In the rows, zero is written as 128.
Z: rows in 4 groups, each row roughly a mix of its group's directions:
Z (196 x 14):
[[ 92 163  84 127 138  89  91 140 108 143 112 138  87 152]
 [ 83 154 150 156 120 129 180  98 146 135 146 118 159 166]
 [ 94 151 133 113 135 143  88 136 133 160 125 202 106 137]
 [ 95 133  97 109  93  81 119 109 167 113 104  84 131 108]
 [137 146  90 171 100 111 117 104 125 194 152 139 135 109]
 [ 98 155 151 167 120 108  95 150 132 150 116 135 191 104]
 [102 134 144 140 155 129 152 104  94 184 168 157 161 133]
 [116 148 150  74 165 175 125 142 129 147 171 124 100 139]
 [182 116 129 147 164 112 117 157 168 108 108 152  92 154]
 [113 170 180 137 146 145 177 162 155 143 104 126 110 133]
 [ 63 165 136 106 103 142 167 124  91 130 149 111 126 145]
 [160 133  87 126 124 192 145 141  89 143 146 136 125 167]
 [158  76 168  99 158 128 122 115 123  83 106 110 108 105]
 [168 187 135 133 137 125  88  90 150 156 126 155 127 103]
 [137 131 122 149 141  74  86 117 162  96 101 113 155  88]
 [149  84 150 122  97 134 102 130 174 120  84  98 107 158]
 [123 126 147 172 148 154 140 124 194 101 139 138 171 140]
 [134 132 109 145 156 122 182 143 175 114 140  97 128 181]
 [129 145 145 132  88 119 166  82 121 141 190 154 113 119]
 [135 152 119 126 167 164 124 178 101 137 134 161 119 182]
 [165 141 106 102 147 157 127 177 102 104  81 112 132 157]
 [125 140 128 143 133 100 142  66 127 103 163  82 109  93]
 [134 167  84 153 108 137 134 100 154 115  89 178 106 114]
 [144 140 110 108 120 118 132 103 115 168 177 178 127 176]
 [128 137  92 152  76 126  98  84 108 141  83 114 104 132]
 [148 149 170 121 142 166 148 132 134  79  81 167 124 134]
 [129 132 195 126  85 124 132 145 138 132 137 152 172  89]
 [181  79 110 154 143 111 107 118 168 140  97 152 124 146]
 [157 171 108 163 130 109 152  78 157 167 148 121 137 115]
 [113 115 121  98 181 156 129 177 115 102 141 139  96 164]
 [112  98  81 147 130 103  89 110 139 111 190 114 112 131]
 [147 125 108  69 136 149 128  83 132 165 131 152 100 164]
 [145 154  80 135 149 154 109 184 150 147 120 138 161 158]
 [100  95 119 116 172  81 122 192 128 127 146 116 125 134]
 [ 71 173 109 144  99 119 129 129 154 130  81 125 158 143]
 [158 118  88  95 118 110 119 175 110 166 131  87 140  99]
 [170  86  75 100 165 117 134 110 102 117 118  98 133 137]
 [127 135 132 170  99 137 159 176 146 144 125 163 183 122]
 [126 131 148 126  54 148 119 114 125 155  97 177 117 119]
 [ 74 140 175 139 112 139 127  99 182 126 121 116 124 162]
 [153  79 106 109 119 152  67 151 138 137 125 118  87 140]
 [131 120  78 103 115 119  86 128 149 117 124 120  70 169]
 [137 170 118 163 114 113 133  94 179 145 135  79 154 120]
 [181 136 116 127 104 163 179 156 138 149 162  98 135 132]
 [149  84 146 114 161 115  97 152 117  71 105 141  94 127]
 [133 132 162 145 163 190 118 141 137 133 175 160 154 121]
 [145 140 127  79 116  63 142 141  89 156 123 101 115 137]
 [140 136 129 175 116 137 160 141 160 130 140 192 156  97]
 [133 173 139 130 120 131 103 153 179  78 118 140  85 111]
 [148 124 132 140 152 115 122 176  98  57 112 156 116 116]
 [ 97 122 155 146  97  98 116 131 159 166 118 172  80 116]
 [104 161 117  88 191 130 109 140 170 120 127  93 126 123]
 [114 106 119 170 103  96 155  68 104 147  97 113 143 122]
 [148 120 134 174 174  93 107 134 114 105 167 172 145 121]
 [109 169  90 164 155 157  86 119  95 140 152 156 127 136]
 [136  90 173 114 121  78 174 134 102  93 105 138 129 130]
 [170 117 118  71 169 159 121  95 144 132 114  92 119 130]
 [128 158 110 138 185 119  84 114 117 181 151 129 144 146]
 [ 88 116 142 164 145 142 140 124 114  81 162 163 119 175]
 [ 97 151 141 102 120 135 127 145 124 185  70 125 147  94]
 [111 106 146  97 141 179 128 165 177 135 160 152 142 149]
 [166 163 112 130 142 145 142  97  81 159 132 167 122  89]
 [ 94 150 111 138 143 194 124 135  76 115 141 155 132 149]
 [ 89  76 108 153 122 175  86 152 144 125 112 144 126 109]
 [131 135 115 116 105 162  98  87  79  98 123 106 176 114]
 [ 78 115 164 119 114 130 137 177  91 112 109 121 173 142]
 [ 92 115 104 149 145 147 113 146 135 123 160 194 105 163]
 [135 106 104 140 100 144 119  74  81 104 107 120 174 140]
 [ 95 128 177 131 111 108 136  76 143 128 119 137 129  69]
 [ 98 125 110 157 133  89 110 155 171 144 101 100 115 177]
 [105 147 143 110 115 150  70 142  95 111  94  89 158 113]
 [119 185 108 115  97 140  98 123 122 144 178 145  88 147]
 [120 126 166  91 147 133 131 110 126 193 151 149  99  90]
 [150  96 132 104  70 117 131 120 118 148  77 116 127  83]
 [144 145 115 142 151  95 110 100  90 173 176 149 158 141]
 [159 134 136 141 142 125 125 127 203 107 113 132  85 162]
 [108 167 125  99 113 177 138 168 151 162 123  89 151 132]
 [ 95  90 132  93 119 118 168 107 132  65 109 110 121 116]
 [105 184 129 108 113 144 125 129  81 126 162  94 129  86]
 [110 175 116 114 129  59 116 125 130 157 102  91 122 141]
 [100 149  82 112 106 101 130 151 122 118  88 109  75 155]
 [158 153  91 138 137  88  95  93  91 176 136 119 137 126]
 [160 151  86 123  70 109 130 115 148 157  82 112 118 126]
 [139 121 112 157 111 184 123 107 139  76 112 107 149  86]
 [147 132 119 166 133  88 112  61  95 144 152 115 152 129]
 [163 111 104 149 151  91  91 121 185 124 104 129 163 135]
 [140 146 103 158 135 130 145 170 143  71 110  96 148 168]
 [137 141 116 111 161 133  72  96  73 116 127 150 147  96]
 [158 135 140 125  76  89  87  87 146 109 118 105 146 104]
 [138 124 117  98 206 143 115  96 140 136 123  84 132 123]
 [ 64 137 123 104 100 135 120 134 125 148  73  94 106 136]
 [136 151  83 144 150 131 117 112 157 167 159 125  86 173]
 [ 80 157 140 177 121 146  85 167  95 136 122 118 120 120]
 [135 150  95 134  76  92  73 131 107  98 131 159 131 131]
 [119 115  67 110 142 127 129 154 139 130  90 152  99 180]
 [120 156 102 161 128 149 181 154 158 150 105 101 163 150]
 [133 149 119  89 183 108 121 130 107 144 176 134  85 149]
 [107 153 111 123 129 121  92 156 112  59 122 169 146 112]
 [ 96 173 100 153  95 125 128 120 129  83 143  99 108  85]
 [ 97 160 117 160 164 105 147  91 118 131 182 159 135 113]
 [ 83 119 126 112 112  69 121 117 190 126 147 122 145 122]
 [115 157 152 123  99 112 160 105 113 143  84  70 100 114]
 [186  97 111 114 133 136 176 109 138 152 127 109  80 125]
 [ 91 174  99 115 160 162 123 114 158 161 146 155  98 124]
 [111 134 126 120 158 143 104 164 102  78 146 171 106 170]
 [142  92 143 154  88 126 157 105 138  96 158 188 128 127]
 [149 119 130 142 135  99 126  61 114  93 160 129  84 105]
 [118 140 149 209 144 114 137  94 158 123 148 153 134 133]
 [119  96  96 144 126 149 117 106 180  70 116 125  94 139]
 [113 113 131 132 102 118  76 170 166 163 142  88 127 155]
 [176 124 128 154 158  82 124 130  93 154 157 169 118 146]
 [116 141 101 180 121 113 193 127 114 121 156 134 168 119]
 [106 154 160 103 143 135 122 112 110 162 169 168 117  76]
 [101 101  87 150 144 138 131  80 174 114 137 133  83 116]
 [170 135 128 120 130 128 115 143 175 146  80 111  69 135]
 [ 93 121 181 106 140 114 112 136 132 130 153 179 102  86]
 [141 112 127  86 140 147 152 132  60 130 144 120 155  83]
 [154 101 150 154 128 184 168 124 170 111 106 121 151 151]
 [127 166  87 113 168 131  93 102 166 116 119  85 120 106]
 [117 129 133  99 122 143  76 157 106  89 106 171  97 157]
 [155 106 108 162  96 119  97 119 138  90  68 132 122 156]
 [169 133  65 113 105 112 116 123 142  88 115 139  85 134]
 [125 134 149 134  99 191 180  98 103 141 154 108 136 125]
 [111 115  84 130 156  89 108 151 109 191 135 103 135 144]
 [144  71 113 121 136 153 138 123 162 171 120  81 107 104]
 [141 126 103 105 135 128 126 143 179  69 110  77 127 145]
 [102 117 134 133  94 116 143 136 196  81 125 109 109  98]
 [130 152 145 174  78 148 140 131 147 102 135 136 119  68]
 [ 83 144 121 117  85 143 156 146 152 173 101 170 136 139]
 [133 115 124  83 156 119  91 175 119  94 155  93 122 160]
 [137  53 114 124 123 112 116 128 112 114  98  94 152 166]
 [117 172 103 152 187 115 136 127 149 145 110 103 128 175]
 [177  91  87 140  77 126 156  92 130 121 125 144 111 129]
 [123 123 133 139 120 119 184 155 131 190 180 142 126 126]
 [145  99 131  97  88 132 144 118 162 126  57 135 143 111]
 [126 167 126 137 171 122 134 209 132 112 134 108 136 135]
 [162 117 120 143  92 130 156 117 198 117 140 133  91 153]
 [119 133 119 110 119 134 156 204 141 104 159 154 107 159]
 [125 179 127 151 134 111 116 139 173  98 112 166  78 119]
 [148 125 138  69 168 122 107 143 123 176 136  95 114  97]
 [ 96 125 117 132 167  78 136 133 118 134 159 187 105 103]
 [153 126 119  99  70 107  66 140 125 142  97 109 125 134]
 [157 155 143 165 113 149 129  95  96 159 127 189 136 113]
 [180 122  83 121 146 146  73 129 127 122  85 124 124 150]
 [170 151 128 145 122 146 131  84 115 151 154  89 175  98]
 [121 135  97 139  79 133 117  98 136 122 144  98  89  69]
 [157 135 140 139 145 155  68 154 142  87 108 136 111  85]
 [176  84  71 141 105 142 144 140 120 117 129 144  92 108]
 [ 92 138 139  88 109 118 189 118 148 128 173 136  97 132]
 [112 164 123 141 154 125 130  54 128 141 142 178 118 120]
 [133 109 163  94 188 160 134 164 120  84 135 132 120 129]
 [146 119 140 117 144 187 132 160 126 179 103 147 167 146]
 [142 129 132 142  64 121 151 113 114 164 112  99 183 136]
 [118 122 140  86  97 159  82  71 120 122 120 100 135 106]
 [186 170 140  87 155  94 112 116 116 128 160 123 109 137]
 [ 89 152  84 139 108 168  95 130 140 128 155 132  80 103]
 [ 87 135 166 108 181 115 145 107 140 134 163  94 123 159]
 [109  89 133 102 123 105 119 119 194 111  98 115 172 128]
 [105  80 158 148 125 106 147 158 134  97  71 140 138 104]
 [ 92 142 142 144 175 118 161 138 124  86 170 117 171 130]
 [178 107 139 155 129 137 137 106  99  80 117 124 167  89]
 [132 144 120  91 139 109 131 116  57 164 117 115 160 159]
 [147 151 115 112  94 102 126 159  77 171 114 143 155  93]
 [159 110 128 149 109 118  83 109 168  99  84 149  95 148]
 [ 80 139 107 106 160 125 115 196 150 125 107 119 134 153]
 [159 154 119 120 187 141 101 136  94  91  87 117 143 125]
 [157 137 134 125 112 170 159 103 171 111 133 150 104  73]
 [152 118 120  95 160  80 103 150 140 150  84 126 152 167]
 [141 115 132 148 187 119 143 161 108 140 171 133 172 158]
 [141 155  83 123 125 153 115 178 135 155 139 163 139 177]
 [125 113 119 131 133 110 143 201 125 135 123 132 177 174]
 [130  87 141 109 173 109 142  73 113 107 120  89 100 118]
 [ 76 134  91 117 137 113  91 111 106 165 155 165 127 155]
 [ 96 171 100 144  98 148 160 107  73 131 153 117 109 141]
 [ 79 176  90 158 114  91 111 105 111 125 141 124  98 117]
 [141 143 142 156  86 172 154 123  84 112 118 132 180 129]
 [155 139 149 111 158 114 199 132 125  93 145  92 142 144]
 [118 158 130 176 119  89 135 115 151 126  84 104  76 125]
 [127 124 124 164 152  98  90 192  95 140 131 157 151 135]
 [115 102 123 156 127 138 202 113 118  85 131 151 106 150]
 [180 142  95 102 112  83 118 132 123  75 150 110 118 142]
 [176 144  88 133 100 114 130 172 137 154 119 132  81 103]
 [116 134 111 188 139 107 151 151 143 130 147 189 158 125]
 [178  96 118  98 126 110 135 114  84 115  93 110 174 130]
 [155 126 120 118  97 133 126 105 145 184  79 126 115  78]
 [157 132 115 137 169 176  85 138 155 124  95 122 172 135]
 [ 79 139 107 142  74 108 127 124 125  85  85 151 137 134]
 [108 116 144 103 145  61  84 113 154 139 119 126 162 103]
 [164 115 165 129 131  64 131  96 128 172 107 111 126 113]
 [ 74 139 185  99 124 122 126 108 140 155 134 167 127  98]
 [162  96 113  89 143 160 136 143 141 138  87 124  96  79]
 [120 168  97 126 148 133 103 114  77  97  77 111 147 114]
 [144 137  90 164  84 112 145 116 106 111 133  62 129 139]
 [144 114 119 111 126 134 164 114 191 142 131  79 101 164]
 [139 109 129 104  98 145 107  88 115 149  60  94 114 123]
 [134 175  83 110 117 155 140 129 187 160 122 135 157 125]]
one row of each group, then the others: which group is each in?
[110 168 114 111 116  85  99 114  96 163 158 108 105  90]	(59)
[142 136 133 129 108 138 141 144  95  65 101 190 118 131]	(36)
[ 90  89 109 132 135  79 133 123 103  82 137 171 128 109]	(9)
[179  97 129  96 126 117 165 139 110 106 166  98 131 166]	(23)

[154 126 126 124 126 127 162 130 186 138 120  98 177 174]	(59)
[142 163  73 123 142 166 115 118 157 148 102  78 138 127]	(23)
[144  84 108 133 107  81 146  92 141 107  72 142 135 125]	(23)
[135 170 113 123 108 164 183 122  80 145 132 114 149  99]	(9)
[125 123 154 110  55 132 177 109 120 149 123  96 143 126]	(23)
[ 79 161 155 163 165  83 108 116 124 114 129 151 155 132]	(59)
[169 143 165 100 177 127 179 107 115 112 144 138 105 119]	(36)
[148  92 156 119 124 165 107  92  95 123  85 111  87 111]	(23)
[129  81 128 143 133 123  98  96  74 138 104 135 175 153]	(9)
[131 114 133 135 123  95 179 153 100  81  96 144 110 169]	(59)
[ 60 110 132 123 174  86 118 130 150 135 149 117 133 156]	(9)
[ 96 139 161 149 150 138 118 105 116 187 172 164 118 139]	(59)
[ 74 153 129 117 151  71 122  98 165 133 138 143 144 105]	(23)
[132 155 138 142 109 154 154 103  53 123 123 106 108  99]	(59)
